One turn moves every row onto another: examples first, then more rows asked
lus: [ -1 -15   0 -12  -6   8   6  11   5   3  -6   3 -24 -27 -36  -7   8   8
 -23  40]
mene: [  1 -13 -29   0  -7   8   8  15  38  17 -16  40 -12 -23 -14  -6   1   3
 -23 -15]
zekur: [  7  -6  23  -4   6 -25  20  -9 -10  -8  10 -18  -6 -11  19   0  -1  -9
 -29 -23]
kun: [ 20 -20   2  32  -9  -7 -10 -16  19 -17   1 -11  40  19  -1   2 -11 -13
  11  18]
Gol: [ -3 -13  19   0   4 -14  -9  10 -34   5  -3   2  -1   8  37   5  -6  -3
 -15 -20]
besu: [-12   3 -36  36   6  14  -8  22  15  12 -20  -5  -2 -13  -9 -22  -8   8
  15  -7]
Kav: [-10  -5  16  17  14   3  -4  14   7  -7  -9   3 -10  -2  51  18   5  -1
   4 -19]
Pud: [  8  -3 -28 -16 -14  -8  19 -18  25  -2  -7  48   8  -6 -13   8   7  -3
 -22 -20]
leg: [ -2  -7 -20   6 -14  10   7  24  23   9 -12  58  -1 -10 -11  13  -2   5
 -19 -15]
dusef: [ 19 -23  12  30   1 -11  21   0  -4 -32   4 -11 -16  -5  16  17  11 -20
 -11 -24]
Vasi: [ 13 -24 -38  -3  -8  -1   3 -11  23 -10 -15  49  -1  -3 -15   5  14 -14
 -15 -22]
Furu: [  2  -5  -3  16  -2  -6  17  -3  14  14 -13 -24 -25 -13  46  -1   2   9
   0 -11]
mozup: [ -1  15 -17   4   3 -17   8 -19 -16 -22   5   9  36   9 -25  -4  -5  -9
  -3 -19]
dusu: [ -3   0 -18 -31 -10   0   6 -35   6  -2 -15  14  -5  -2  -3   9  19  14
   4  40]
vav: [-25  25 -13  22   7  11  -5  27   7  13 -10  11  18  -6  -4  -8 -17  16
   8  -6]
rif: [ -2  -2   4   9 -15  17  19  15  13 -17  -4  21 -17 -16 -27  25  14  10
  -4  42]
Kuvot: [  9 -18   4  26   4   0 -19  -4  39   4  -4 -25  27   0   5 -17 -15  -6
   6  21]
mif: [  9 -10  16  23 -12  -7 -12   6   9  10   5 -12  41  11  -2  -7 -28   1
  -3  24]
Bulif: [  9 -22  -8 -20 -13   1  19 -15  17 -21  -2 -27 -43  16   5   9  17  -9
   7   2]
Reb: [ -8 -18  -9 -24  15  10 -16 -20  17 -27 -14  21  -9  -6 -10   9  31  -7
   3  29]
rugam: [-16   1  28 -30  -6   8  10  25   9  -3   7 -10 -30  11   8  14  -2   7
 -10   5]
Zib: [-20  30  -5   7   4  -4   2   7 -11  -5   2  20  37   6 -11   2 -15   7
   0 -12]
Des: [  6 -13 -47  36   6   4  -3  -3  12 -10 -16 -13  -2  -9 -22 -24   4 -10
  14 -13]
kogan: [ 12 -29 -43  -3 -12   1  -2   1  19  14 -20  39 -12 -11 -16 -12   5  -6
 -21 -17]
fiv: [ 11  -6 -37  19   5 -12   7 -24  -2 -26  -3  -7  17   0 -30 -16   6 -18
   4 -20]
kir: [  2  -5 -14  -2 -29   9  10  -6 -16  -5 -14  29  -8   7 -11  26  11  16
   8  44]
zok: [-12 -20   6 -22  -9  13  -9  28   0  11 -10 -14 -43  16  14   1  -2   6
   1   8]
Gupu: [ 14  -4  15  22  -9 -11   1 -12  24  -6   9 -16  43   9  -3   0 -20  -4
  -1  21]
Bemip: [ -1 -31  -7  -8  -5  17  -5  13  15 -15 -13 -15 -49  19  15  10  15  -7
  16   3]
bovol: [ -1 -36  -9 -16   4  10 -26   5 -13  -9 -15  18 -18  -7 -27  -6  18  -7
 -11  33]
ganed: [ -3  -7  25 -20 -16   3  15  15 -11 -26  12   2 -21  27   0  30   3  -5
  -5   1]
Pitad: [ 12 -19   2 -24 -27  -8  21 -11 -17 -18   6 -14 -28  30  -2  17   6  -6
  -3   2]
buka: [ 22 -29 -12  33 -17 -10  13   1 -21   1 -12 -17 -26   2  29   4   2  -5
   0 -14]
taluz: [  5 -18  14  34   1   5 -24  15  24   1  -1  -9  33   8   2  -5 -20  -6
   6  21]
dig: [  4  -2 -25 -11 -24  -4  13   2   6  15  -9  56   9  -1 -12  10  -6   7
 -23 -15]
Neve: [ 20 -27  -8  26  -8  -7 -18 -17  18   4  -6 -23  30  13   3 -16 -15  -9
   9  21]

Bemip -> zok
lus -> rif
mene -> leg
Now find these:
buka -> Furu
Zib -> mozup
kun -> Neve

